Look-ups in named tables: a row name and a column name give one cell, copied from the table.

lif =
         nit    mot    nik  ponof    gar    feb  nimudi
difo    0.62   0.26   0.05  -0.43  -0.42   0.58    0.54
vit     0.06   0.02  -0.43   0.75   0.09  -0.10    0.26
vunafe  0.06  -0.36   0.25  -0.59  -0.52   0.58   -0.03
rufef   0.33  -0.22   0.30   0.67   0.67   0.44    0.50

What is the gar of difo in lif? -0.42
What is the gar of rufef in lif? 0.67
What is the feb of rufef in lif? 0.44
What is the nimudi of vunafe in lif? -0.03
What is the nimudi of rufef in lif? 0.50
What is the ponof of difo in lif? -0.43
What is the nik of difo in lif? 0.05
What is the gar of vunafe in lif? -0.52
Row with the largest ponof: vit

gabog
           sov    geg    sez  kunut  gerav    lak
vekin    64363  55045  54688  73044  45223  62775
nalos    73574  48774  62350  65755  41461  57699
vopuvo   73714  48498  62178  65884  41317  57538
kete     33787  62234  81233  17311  55989  50211
vasesir  41045  60079  71227  25994  39653  48135
loz      37285  64185  81185  16991  52996  53158
lalosi   72197  49443  61449  66625  42887  58451
vot      34286  62517  81321  17587  56056  50244
vule     73832  48553  61921  66089  41155  57521

loz, sez -> 81185
vekin, gerav -> 45223
lalosi, geg -> 49443
vot, sov -> 34286
vule, gerav -> 41155
vasesir, lak -> 48135
kete, sov -> 33787
loz, lak -> 53158
vule, sov -> 73832
vopuvo, geg -> 48498
Which row has the largest gerav? vot

sig
         rarugor  luv  mus  rapunef  paf  perali  pora
nupokez      135  125  138      128  140     141   134
tovaf        124  115  140      140  133     126   127
korozi       120  104  136      147   93     120   130
zun          131  140  138      140  141     135   146
zilape       125  162  147      136  158     150   173
ruv          159  119   84       93  137      85    37
ladug        124  100  149      148  117     132   113
zulebe       125  114  136      147  109     128   125
dag          159  188  146      134  182     185   193
ses          114   91  143      158  108     114   116
medulu       135  185  143      137  178     184   202
linuv         96   58  143      172   92     110    96
tefebe       132  161  145      135  144     150   162

pora of zilape = 173
pora of linuv = 96
rarugor of dag = 159
rapunef of zilape = 136
mus of linuv = 143
perali of ladug = 132
mus of tefebe = 145
perali of zun = 135
rapunef of zun = 140
luv of linuv = 58
perali of ruv = 85
luv of korozi = 104
paf of ladug = 117
mus of ses = 143
rarugor of ses = 114
rapunef of dag = 134
rarugor of zilape = 125
Which row has the largest paf? dag

Table fufomef
	neku	logod	nen	zadofo	tena	rov
gifesek	142	121	-446	310	-431	363
narak	550	-822	-809	-206	-80	649
tutefi	955	175	-364	-29	611	-52
dozota	500	-490	-182	-404	544	-7
resova	205	929	-322	720	-486	147
mamutu	211	-607	209	-636	746	-288

What is the neku of narak in fufomef? 550
What is the logod of resova in fufomef? 929
What is the rov of mamutu in fufomef? -288
What is the nen of mamutu in fufomef? 209
What is the tena of narak in fufomef? -80
What is the neku of tutefi in fufomef? 955
What is the nen of narak in fufomef? -809
What is the zadofo of mamutu in fufomef? -636
What is the tena of dozota in fufomef? 544
What is the tena of gifesek in fufomef? -431
What is the zadofo of gifesek in fufomef? 310
What is the rov of resova in fufomef? 147
What is the tena of tutefi in fufomef? 611
What is the neku of gifesek in fufomef? 142
What is the zadofo of resova in fufomef? 720
What is the neku of resova in fufomef? 205
What is the neku of dozota in fufomef? 500
What is the rov of dozota in fufomef? -7

pas =
	keken	teseva	ropen	dos
tek	148	101	101	221
lek	118	8	119	80
bezofot	106	106	208	97
vapiv	129	99	84	129
dif	124	26	210	47

teseva of tek: 101
keken of tek: 148
ropen of lek: 119
ropen of bezofot: 208
dos of dif: 47
ropen of dif: 210
teseva of vapiv: 99
teseva of lek: 8
Which row has the largest keken? tek

Table bomis
columns: kubig, gufaz, fomos, telokop, zitumot, nof, vevugen, vop, bopabif
mudenof: [0.72, 0.46, 0.79, 0.34, 0.76, 0.45, 0.53, 0.22, 0.63]
mufedof: [0.72, 0.16, 0.54, 0.51, 0.56, 0.54, 0.64, 0.17, 0.57]
dodiv: [0.61, 0.34, 0.66, 0.17, 0.77, 0.70, 0.71, 0.15, 0.19]
neripid: [0.41, 0.58, 0.48, 0.51, 0.53, 0.25, 0.41, 0.52, 0.19]

What is the zitumot of mudenof in bomis? 0.76
What is the fomos of mudenof in bomis? 0.79
What is the vevugen of neripid in bomis? 0.41
What is the vevugen of mufedof in bomis? 0.64
What is the gufaz of mudenof in bomis? 0.46
What is the bopabif of mudenof in bomis? 0.63
What is the bopabif of neripid in bomis? 0.19
What is the vop of mufedof in bomis? 0.17
What is the vop of mudenof in bomis? 0.22
What is the nof of mufedof in bomis? 0.54

bif.csv
,nik,kemurug,moraka
lisuza,0.8,0.7,0.6
fab,0.7,0.6,0.7
toviba,0.4,0.7,0.8
zumum,0.6,0.6,0.5
boba,0.5,0.1,0.5
vozigi,0.6,0.6,0.4
mobu,0.7,0.6,0.5
gorig,0.7,0.8,0.9
zefetod,0.7,0.8,0.6

moraka of lisuza: 0.6
moraka of zumum: 0.5
nik of fab: 0.7
kemurug of gorig: 0.8
kemurug of boba: 0.1
nik of toviba: 0.4
Which row has the largest nik? lisuza

vizuti:
         dag  moz  tado  kupidon
nat      6.3  6.3   6.9      5.7
finabe   6.2  5.8   6.2      6.6
soboku   6.3  5.6   6.3      6.9
pafis    4.5  1.8   8.4      5.2
sezava   6.2  5.7   6.2      6.7
vezoleg  6.1  5.5   6.6      4.9
fif      5.9  4.7   7.1      6.0

finabe, dag: 6.2
vezoleg, moz: 5.5
nat, tado: 6.9
soboku, tado: 6.3
finabe, moz: 5.8
fif, dag: 5.9
soboku, dag: 6.3
finabe, kupidon: 6.6
pafis, kupidon: 5.2
soboku, moz: 5.6
pafis, moz: 1.8
fif, kupidon: 6.0
Which row has the largest tado? pafis

Table vid
|  | debip | suvuka | busuker | rin |
|---|---|---|---|---|
| dil | 101 | 95 | 94 | 100 |
| sorove | 83 | 85 | 112 | 114 |
| raz | 98 | 93 | 6 | 106 |
| fulela | 102 | 94 | 89 | 100 |
| mosobap | 96 | 97 | 98 | 97 |
| gasusa | 115 | 82 | 59 | 107 |
| tid | 117 | 96 | 70 | 95 |
| lili | 79 | 109 | 126 | 92 |
| zutozo | 102 | 99 | 103 | 92 |
| fedi | 102 | 101 | 89 | 85 |
| vos | 87 | 88 | 119 | 111 |
| taf | 102 | 92 | 91 | 100 |
| mizo | 109 | 92 | 76 | 100 |
| zes | 87 | 90 | 217 | 134 |

rin of fedi: 85
suvuka of zes: 90
rin of sorove: 114
debip of taf: 102
debip of mosobap: 96
busuker of gasusa: 59
rin of lili: 92
suvuka of gasusa: 82
rin of zutozo: 92
busuker of fedi: 89
suvuka of vos: 88
debip of fulela: 102
busuker of sorove: 112
busuker of zes: 217
rin of vos: 111
busuker of zutozo: 103
debip of zes: 87
busuker of lili: 126
debip of sorove: 83

pof =
fields: sib, keromor, kirifo, ger
sil: [142, 222, 72, 155]
rap: [159, 163, 144, 106]
fot: [144, 153, 163, 92]
pup: [83, 192, 191, 141]
nebiv: [130, 207, 50, 153]
rosi: [152, 116, 172, 107]
kul: [226, 114, 234, 237]
fegitu: [179, 94, 203, 128]
bes: [196, 214, 189, 133]
pulumu: [186, 128, 211, 110]
nen: [181, 203, 167, 103]
ped: [166, 202, 103, 182]

fot, keromor => 153
nen, keromor => 203
pulumu, sib => 186
pup, sib => 83
nebiv, sib => 130
kul, keromor => 114
nen, kirifo => 167
rosi, kirifo => 172
sil, ger => 155
rosi, sib => 152

Table levomu
fields: dededid, navol, fel, lonuzot, zelu, lelom, mefame, zur, dovaf, rimudu
lib: [65774, 44547, 66507, 58403, 58751, 49589, 45569, 40731, 53601, 42864]
koz: [99891, 18332, 63729, 42886, 41335, 39322, 71232, 41948, 34574, 80536]
biz: [64892, 42175, 63007, 83214, 72532, 28489, 70487, 63884, 38346, 47626]
bug: [73157, 40690, 53088, 82219, 65978, 40588, 73878, 55923, 42603, 51554]
golu: [94715, 40284, 46297, 76782, 26893, 61381, 83151, 41219, 50468, 62548]
meminev: [64915, 26179, 70629, 35682, 27099, 68992, 46715, 63981, 57131, 42457]
feg: [93040, 29478, 46987, 19319, 70097, 33307, 81447, 56704, 42870, 98501]

lonuzot of meminev: 35682
lelom of koz: 39322
dovaf of meminev: 57131
fel of lib: 66507
dovaf of feg: 42870
rimudu of bug: 51554
dovaf of biz: 38346
fel of koz: 63729
zur of koz: 41948
zelu of lib: 58751
dededid of meminev: 64915
dededid of golu: 94715
zelu of bug: 65978
dededid of bug: 73157
navol of golu: 40284
rimudu of meminev: 42457
lelom of meminev: 68992
mefame of feg: 81447
Which row has the largest dededid? koz

